M =
[[  7  21 -18  -9   6   0   4]
 [ 14  17  11  20  23 -17  14]
 [  5  -7  21  25  13  -5   4]
 [  0  11  21  -3   5 -18  10]
 [ -2 -12  -7   8  -8   7  26]
 [  0  -7  19 -15  11   3  27]
 [  5   9  30  -1   7   1   1]
 [ 19  -1  -4  26   4   1   4]
 [  3  26  -2   6  17  19   1]
 [ 11   5  -7  -8   0  10  15]
 [ 20  -2 -19   5  25 -24  34]]
M[0][0] => 7
M[10] => [20, -2, -19, 5, 25, -24, 34]
M[10][5] => -24
M[2][2] => 21
M[10][4] => 25
M[9][0] => 11
M[8][2] => -2
M[9][3] => -8
M[:, 3] => [-9, 20, 25, -3, 8, -15, -1, 26, 6, -8, 5]
M[3][1] => 11
M[7][4] => 4
M[:, 4] => [6, 23, 13, 5, -8, 11, 7, 4, 17, 0, 25]
M[1][5] => -17
M[0][3] => -9
M[5][2] => 19
M[5][0] => 0
M[6][0] => 5
M[9][1] => 5
M[3][3] => -3
M[4][1] => -12
M[2][3] => 25
M[2][5] => -5
M[:, 5] => [0, -17, -5, -18, 7, 3, 1, 1, 19, 10, -24]
M[8][0] => 3
M[4][2] => -7
M[6][4] => 7
M[0][4] => 6
M[0] => [7, 21, -18, -9, 6, 0, 4]
M[7] => [19, -1, -4, 26, 4, 1, 4]
M[5][6] => 27

a =
[[  29.58  111.52  152.59 -169.67  -83.23   31.66  -99.41  -35.81  -13.09
   117.95  -35.66]
 [  56.49   47.42   56.02   53.18   61.20  -15.46   10.65   47.79   92.21
   101.50    1.75]
 [ -41.20 -139.40  -51.15   56.23   11.57 -101.98  207.90   36.26   50.92
  -103.62   15.75]
 [  87.93   27.78   84.88  -85.95   94.70  174.23 -126.45   79.08   59.56
    40.99  -80.31]]
a[0][0] => 29.58
a[1][4] => 61.20
a[2][8] => 50.92
a[2] => [-41.20, -139.40, -51.15, 56.23, 11.57, -101.98, 207.90, 36.26, 50.92, -103.62, 15.75]
a[0] => [29.58, 111.52, 152.59, -169.67, -83.23, 31.66, -99.41, -35.81, -13.09, 117.95, -35.66]
a[1][1] => 47.42
a[0][2] => 152.59
a[:, 3] => [-169.67, 53.18, 56.23, -85.95]
a[2][2] => -51.15
a[0][4] => -83.23
a[2][1] => -139.40
a[1][7] => 47.79
a[:, 4] => [-83.23, 61.20, 11.57, 94.70]
a[0][5] => 31.66
a[:, 2] => [152.59, 56.02, -51.15, 84.88]
a[3][7] => 79.08
a[3][8] => 59.56
a[3][3] => -85.95
a[:, 1] => [111.52, 47.42, -139.40, 27.78]
a[3][1] => 27.78
a[3][0] => 87.93
a[0][6] => -99.41
a[3][5] => 174.23

x =
[[ 111.1  138.1   89.4    5.9  188.1   47.9  155.9   68.5]
 [ 182.9  184.1   33.7  -52.1  237.9 -158.7   73.9  148.4]
 [ 129.8  166.6  133.0   36.5  160.0   31.1  166.8   89.2]]
x[0,0]	111.1
x[:, 0]	[111.1, 182.9, 129.8]
x[:, 4]	[188.1, 237.9, 160.0]
x[0,2]	89.4
x[1,7]	148.4
x[0,6]	155.9
x[2]	[129.8, 166.6, 133.0, 36.5, 160.0, 31.1, 166.8, 89.2]
x[2,0]	129.8
x[1]	[182.9, 184.1, 33.7, -52.1, 237.9, -158.7, 73.9, 148.4]
x[1,3]	-52.1
x[2,2]	133.0
x[:, 5]	[47.9, -158.7, 31.1]
x[0]	[111.1, 138.1, 89.4, 5.9, 188.1, 47.9, 155.9, 68.5]

W =
[[-10  -9  -1   6  11   2   1   5   4   8   3   1]
 [-10 -23  -5  24  34   7   0  23  17  21   9   9]
 [-10  -4   1  -4   0   1  -1  -3   1   1   0   0]]
W[0][-12] = -10
W[-2][8] = 17
W[-3][-5] = 5
W[-1][8] = 1
W[1] = [-10, -23, -5, 24, 34, 7, 0, 23, 17, 21, 9, 9]
W[:, 6] = [1, 0, -1]
W[-1][-8] = 0
W[-3][-10] = -1
W[2][-5] = -3
W[-2][-9] = 24
W[0][3] = 6
W[-3][5] = 2
W[1][-2] = 9
